Look-ups in named tables: a row name and a column name give one cell, copied from the table.

futoz:
	lim	tol	tuf	sof	gif	tud	sog
kirima	-0.208	0.300	0.034	-0.127	0.378	0.168	-0.134
zivudu	-0.222	-0.109	-0.320	0.028	-0.486	-0.125	-0.533
ruvokur	-0.340	-0.411	-0.283	0.288	-0.551	-0.387	-0.280
nozopa	-0.404	0.409	0.221	-0.608	0.584	0.192	0.077
nekali	-0.241	0.134	0.101	-0.146	0.045	0.090	-0.060

nekali, sog -> -0.060
zivudu, lim -> -0.222
nozopa, gif -> 0.584
kirima, tol -> 0.300
nekali, sof -> -0.146
nekali, lim -> -0.241
zivudu, tud -> -0.125
nekali, tuf -> 0.101
kirima, lim -> -0.208
ruvokur, tol -> -0.411
nozopa, sog -> 0.077
ruvokur, sog -> -0.280
nekali, tud -> 0.090
nekali, gif -> 0.045

zap:
	zesetev	pigo	mak	lasil	tid	gilurib	gedig	sev	boge	perelu
bofud	0.49	0.48	0.48	0.49	0.49	0.48	0.50	0.48	0.49	0.49
goti	0.38	0.65	0.35	0.37	0.50	0.44	0.41	0.46	0.61	0.42
nin	0.48	0.48	0.48	0.48	0.50	0.48	0.49	0.47	0.50	0.49
lud	0.48	0.50	0.48	0.47	0.48	0.49	0.49	0.48	0.49	0.49
muba	0.20	0.25	0.31	0.36	0.82	0.46	0.30	0.19	0.53	0.29
nuro	0.31	0.47	0.34	0.33	0.62	0.55	0.46	0.29	0.60	0.46
ger	0.48	0.48	0.48	0.48	0.50	0.47	0.48	0.48	0.49	0.48
fen	0.49	0.49	0.48	0.48	0.47	0.49	0.50	0.49	0.49	0.50
deri	0.48	0.37	0.51	0.53	0.54	0.46	0.45	0.47	0.43	0.44
lokinu	0.48	0.48	0.48	0.48	0.49	0.49	0.49	0.48	0.49	0.49
nodoz	0.73	0.36	0.74	0.89	0.32	0.05	0.23	0.92	0.14	0.22
vedima	0.47	0.49	0.47	0.47	0.49	0.49	0.48	0.48	0.50	0.48
sorubu	0.73	0.04	0.82	0.81	0.38	0.48	0.60	0.57	0.11	0.58
tas	0.48	0.49	0.48	0.48	0.50	0.48	0.48	0.48	0.50	0.48

mak of fen = 0.48
mak of sorubu = 0.82
pigo of sorubu = 0.04
mak of vedima = 0.47
gedig of lud = 0.49
boge of tas = 0.50
zesetev of tas = 0.48
gedig of sorubu = 0.60
Row with the largest gedig: sorubu

digof =
fields: kiti, soleda, guvol, tamak, zat
sekem: [-18, 18, 15, 12, -51]
govik: [-33, -4, -2, -7, -4]
ril: [-10, 24, 13, 11, -72]
dufunor: [49, 15, 7, 18, 43]
gefoni: [-54, 6, -1, 12, -51]
nit: [15, 17, 13, -2, 45]
kad: [13, -6, 0, 8, 87]

What is the guvol of kad in digof? 0
What is the soleda of ril in digof? 24
What is the tamak of ril in digof? 11
What is the kiti of dufunor in digof? 49
What is the zat of nit in digof? 45
What is the soleda of nit in digof? 17
What is the guvol of dufunor in digof? 7
What is the zat of govik in digof? -4
What is the tamak of nit in digof? -2
What is the kiti of kad in digof? 13
What is the tamak of sekem in digof? 12
What is the soleda of kad in digof? -6
What is the zat of dufunor in digof? 43
What is the tamak of gefoni in digof? 12
What is the tamak of dufunor in digof? 18
What is the zat of kad in digof? 87
What is the zat of sekem in digof? -51

zipaz:
columns: kozaz, lam, fadop
zetadud: [39, 98, 57]
bom: [20, 91, 48]
patis: [43, 46, 62]

kozaz of zetadud is 39
lam of bom is 91
fadop of bom is 48
kozaz of bom is 20
fadop of zetadud is 57
kozaz of patis is 43
lam of patis is 46
lam of zetadud is 98
fadop of patis is 62
Which row has the largest kozaz? patis

Table tuz
cols = dek, kur, besiza
lil: [63, 55, 185]
bik: [215, 93, 160]
big: [97, 132, 120]
lupinav: [69, 64, 181]
zozago: [201, 100, 149]
neze: [111, 198, 11]
feg: [92, 122, 171]
vif: [119, 189, 37]
mas: [66, 79, 153]
rel: [120, 181, 47]
fel: [117, 104, 206]
lanosev: [106, 79, 178]
vapeb: [88, 67, 177]
kanete: [118, 101, 156]

lil, dek -> 63
rel, dek -> 120
zozago, besiza -> 149
kanete, dek -> 118
bik, besiza -> 160
big, besiza -> 120
feg, kur -> 122
lanosev, besiza -> 178
rel, kur -> 181
lanosev, dek -> 106
vapeb, besiza -> 177
feg, dek -> 92
kanete, besiza -> 156
Row with the largest besiza: fel

zav.csv
,nukuv,migileb,rabebag,mazil,sanavip,pufikom
takur,142,180,253,160,109,242
bok,138,172,249,150,109,239
bepibom,98,133,75,132,232,17
daf,116,133,229,98,144,210
til,168,155,153,167,96,195
beriso,105,128,73,128,215,30
navavo,187,139,158,138,77,221
tegukub,141,91,110,79,145,104
tur,184,121,164,116,81,218
vof,103,145,73,148,226,22
dar,168,209,150,226,103,193
bimaru,108,124,216,94,158,148
runa,167,208,151,225,103,194
kagu,166,177,140,196,101,189

What is the pufikom of tur in zav? 218
What is the sanavip of kagu in zav? 101
What is the mazil of tur in zav? 116
What is the mazil of navavo in zav? 138
What is the nukuv of dar in zav? 168
What is the sanavip of tur in zav? 81
What is the migileb of kagu in zav? 177
What is the nukuv of bimaru in zav? 108
What is the mazil of beriso in zav? 128
What is the migileb of tur in zav? 121
What is the mazil of kagu in zav? 196
What is the migileb of runa in zav? 208
What is the migileb of til in zav? 155
What is the rabebag of bok in zav? 249

dum =
,tipe,gorula,sigirug,zuset
rutoz,176,167,206,221
moz,103,173,168,155
bir,166,116,117,110
romonap,138,189,118,60
lazit,155,122,137,97
diganoz,140,132,156,94
damuso,73,121,201,191
gef,171,118,107,122
tel,77,183,161,86
pote,108,82,116,220
topo,115,170,143,189

sigirug of gef: 107
tipe of tel: 77
gorula of rutoz: 167
gorula of pote: 82
zuset of topo: 189
sigirug of diganoz: 156
sigirug of damuso: 201
zuset of bir: 110
gorula of diganoz: 132
zuset of lazit: 97
sigirug of bir: 117
tipe of bir: 166
gorula of lazit: 122
sigirug of moz: 168
Which row has the largest zuset? rutoz

tusodon:
	ged	basutol	dar	duk	rom	vezis	felelat
reb	0.46	0.40	0.36	0.51	0.38	0.39	0.34
sota	0.67	0.61	0.29	0.69	0.33	0.24	0.24
velan	0.40	0.40	0.39	0.39	0.44	0.39	0.40
nakopo	0.36	0.44	0.39	0.41	0.39	0.38	0.42
zag	0.46	0.41	0.42	0.47	0.38	0.44	0.36
fol	0.33	0.40	0.38	0.42	0.37	0.35	0.38
ponipe	0.63	0.80	0.68	0.16	0.69	0.51	0.10
tefuf	0.42	0.27	0.50	0.27	0.47	0.55	0.54
kizus	0.43	0.40	0.43	0.42	0.40	0.44	0.44

dar of velan is 0.39
vezis of tefuf is 0.55
rom of kizus is 0.40
felelat of kizus is 0.44
duk of tefuf is 0.27
vezis of ponipe is 0.51

